Rotation paths and how fast each direction turns (degrees per step)
Each turn is a multiple of 5 degrees from 10 to 175, or 0.
Each row of a path follows its step; steps can be skipped.

step 2: [  5  -8  -8   3   8 -13   2 -10 -14  -1  -4  14   7  -6  -6  -7  -1  -2
  12  12  -7   1   2  12   0  13   1   8  -7  -5]
step 3: [  7   5 -10  -6  10 -15   5  -3   0  -5 -10  -6   4  -4   6   4  -7  -9
   2   2  17 -15  -4   4  -3   8   4  10  13   4]
step 4: [ 10 -14  -7  -3  10  -7   0   0  10   6   2  -4  12   2  -4  -2   4  14
  -4 -12  -1  -4   0  14  -7 -11   1   4  16   5]
step 5: [ 16   0   2  -9  -1   5  12   0 -10  -3  -5  -3  -4 -15   3  -6   8  13
  -8   2  -7   6   7  17  -4   3   8  11  -1  -7]
step 7: [  6 -15 -12  -9  18   8  -3   7  10  -8   1   6  -1   1  14  -6 -10  -1
  -6  -8   2  -1  -5   0  14  -2   6   0   4  -4]
step 8: [  4   6  -3  -7   3  18   4   4  -2  -2  11  -3  16  10   3   2   5   8
  -9   8   6  -4   1   6   3 -12   8  13  -2 -13]
step 9: [ 18   4   7  15   3  -2   0   2 -13   3  18   2   5  -3   1 -11   6  -2
  -1 -11   6   1  -5   3   5   3   1  -2  -9 -14]
step 10: [  8   3   0  12   4   8  -5  12  -6  -9  -7  -5  -4  -1   8  -7 -15  -7
 -14 -15   7  -7   5  -8   1  -3   8   3  -9   9]
step 11: [ -3 -10  -1   6  17  12   4   1  -4   8   6  10   2  11  -9 -10   2   5
 -18   6  -2  -6   0 -12  -3 -11  -1   1  -4  10]
step 12: [  2   9  -6   3   6   4  -1   5   3  -4  10   8   9 -17  -5 -11   4   4
  -6  15  -1  -8   0  -2   3  13  -6   2 -22  -4]
[-3  2 -3  2  0  0  6  2  2 -1  5 -3  3 -1 -5  4  4  5 -5  1 -2  4  1  4
  8  0 -3  0  0  3]
100
[-2  3 -2  5  0  5 -4  2 -6 -5  0  1  0  8 -2 -3  4 -1  2 -4 -2 -3 -4 -2
  4  2  1  1 -1  0]
35
[-1  0  6 -5  6  2 -2 -3  2 -8  2  2  4  0  0  3  3  2 -3 -1 -1 -4 -1 -1
 -3 -2  1 -5  3  4]
100

step 1: [  2   0 -14   7 -12 -10   6   9  -9  -1   4  -1  -3   3  -7  17 -11   4
   6  -7  -5   7 -26 -11   1  10   4  -5  -7  -7]
step 3: [ 12   2  13 -10 -15   9  -4 -13  -4 -10  -7   0   0   9   0   2   0   8
   4 -26   2  11  10   7  -9   1  -5   5   2   8]
step 4: [ -2   9  10  -8  20   1  -2  -9   1   3   4   1   4  -6   7  -5 -11   3
  -2   4  14   1  -4  -8   3  13  28  -4  -5  11]
step 5: [-16  -8  11  -4   8   7  13   9   7  -8  -1   3  10  -5   3   7  18  -1
 -11   2  -6 -13   5   1  10 -13  -6  15  -9   1]
step 6: [  5  -1   3  11   7  -3 -17  -2   2   6  17   0   7  -4 -25  -2   3   4
  -6   2 -15  13 -10   2  -9  -6   0   3   7 -12]
step 7: [  2   4  -9   9   6  -9  13   0  -5  -1   9  15 -10  -5   8  -8  -1 -12
  19   9   0 -17  -7  10  -3   1 -10 -11   7  -3]
step 8: [ -2  -6  -9   1 -23  19  -6  -1 -10   4 -10  -1 -17   3  -9   2   2   3
   4  -1  -8  -2   9 -11  13   7  -6  -6 -11  -8]
step 9: [  1   6 -12   5  -3 -11 -18  -2  -2  -3  -9  -9  11   5   6   6 -18  -8
   2  -4  21  10   1  -2  13  -6   4   0  15   5]
step 11: [  0   3  20   8  -2 -14   8   6 -14   3   2 -10   7   3  -9   0   7  17
  -3  -4   5   6   5 -10 -11  -3  17   0 -16   2]
step 12: [ -5  -9   8 -11  10 -13 -13   9   4  -2   5  11  -2   9  14  13   2  -2
  -7  13 -10 -14 -16   5  -6   2   4   4   5   5]
[-1  0 -8 -3 -6 -2  2  5 -4  0  0 -5 -2  5  3  1 -4  3 -2 -2  4  2  3 -4
 -5  0  0 -2  3  0]
45
[ 2 -6  0  5  6 -1 -3  1 -3  0  2  1  5 -1 10 -2  0  2  0  3  2  0  1 -4
  1  4 -4 -3  3  1]
145
[-2 -3 -3 -2  3 -1 -4 -1  0 -2  7  0 -1 -2 -2  1  4  5 -1  2  5 -6 -2  2
 -6 -4  1  2 -4 -3]
55
[ 2 -5 -1 -3  2  1  7  0  0 -1 -2 -5 -3 -6 -1  1  7 -7  0  3  3 -1  4 -2
  0  4  1 -1  0 -1]
130
[ 6 -6  0  4 -6 -1 -2 -3 -1  3  4 -1 -9 -2  3  2 -2 -1  2 -1 -4 -4 -2  2
  0  0  0  1  2  3]
65

step 0: [-10  -6  12  11  -1  -6  -4   2   6   0 -16  -2   6  -5  -5  13  13  -6
  -2   7 -13  13  16  13  -1 -15  -9 -12   5   7]
step 1: [-15   3  -1  -2  10  -3  -4   1 -11   1 -11  21  19  14  16   5  -1 -15
   4   3  -5  -5   0  -1 -10   2   1  10 -13   4]
step 2: [  1   0   5 -16  19   8   7  -4   8 -10   1  -3  -5  15 -11   1   4   6
  -6  14   2  10   2  -6 -17   5  -7  20   3  -1]
step 3: [ -6  -9  -4   0 -14   5  -5  11  -5   9  -4 -18 -18   4   9  -8   4  -6
  -7   4  -7  -8 -15  -4 -19  -7  -8   6   6 -12]
step 4: [  2 -12  -7   6  12  -4  -5  -3 -20   9   5  -7 -23   1   8   0  15  -6
  12   2   5   6  -1   7  14  13   9   4   0   2]
step 7: [  7  11  -9  -5 -10  -9 -15  -8   0   4   1  12  10  -9   3  12   2  -1
   5 -12 -15 -12  -9   2  17 -13   2  12   4  -2]
step 8: [ 16   3   2   0  -7  -2  14 -16 -10  -3  -2  10   5  -5  -8   9 -18  13
  -9  -3   5  -1  10  -5   4  20  -3  13  -5   0]
step 10: [  6 -18  17   5  -6  -3 -10   1  -7   6   2  -2  16   5  19  13   7 -12
  -5   1  11   3   6  -4   3   4   3 -19   8  -4]
step 11: [ -7 -10   8  -8  14  -4  -2   9  13  -5 -10  21   2  -9  -9  -1   3 -12
   1  14   9  -1   9  -8   8   0  13   0 -14  -6]
step 12: [-30  -4  15 -12   1   6  15   5   2   2   4  -4   3   5  -3   0 -11   9
   3  -2  14   3  -6   6 -18 -10  -5   1  -6   3]
[  6   2   1  -2   4   5   2   2  -3   0  -2   5   0  -4   2   0  -2   1
   5   3   2   2  -1   1   1   2  -1   3 -10   2]
110
[ 4  1 -3  0  0 -1  0 -6  2  0  7  2  0 -5  0  2 -5  2  0 -3 -8 -1 -1  3
  1  3  0 -7 -1 -3]
35
[ 1  2 -4 -4  4  0  0 -3 -7  3 -2 -4  0  2 -3 -5  3 -5  0  3 -8  2  1  2
 -5  0  0  1  0  3]
25
[-6 -1 -1  3 -4 -6  2 -3 -1  3 -1  4 -4 -2 -1  1 -3  0  3  4  0 -1  5  6
 -1  2  6  4 -2  3]
100
[ 0  1 -5  1  1 -1  7  0 -1  3  4  5 -5  3  1  1  1 -4 -2 -2  3  3  6 -7
  1  1 -4 -3  0  1]
160
[-5 -4  1 -4  1 -1  2  4 -2  3  3 -2  0 -6 -5 -4 -1 -2  4 -3  2  4 -3  0
  5 -2  4 -6 -1  1]
55
[ -3 -10  -6  -1   5   3   2   1   5  -3   0  -2  -5   1   5   1   0   0
   3  -1  -2  -2  -4   2  -2   2  -1   2   0   1]
35
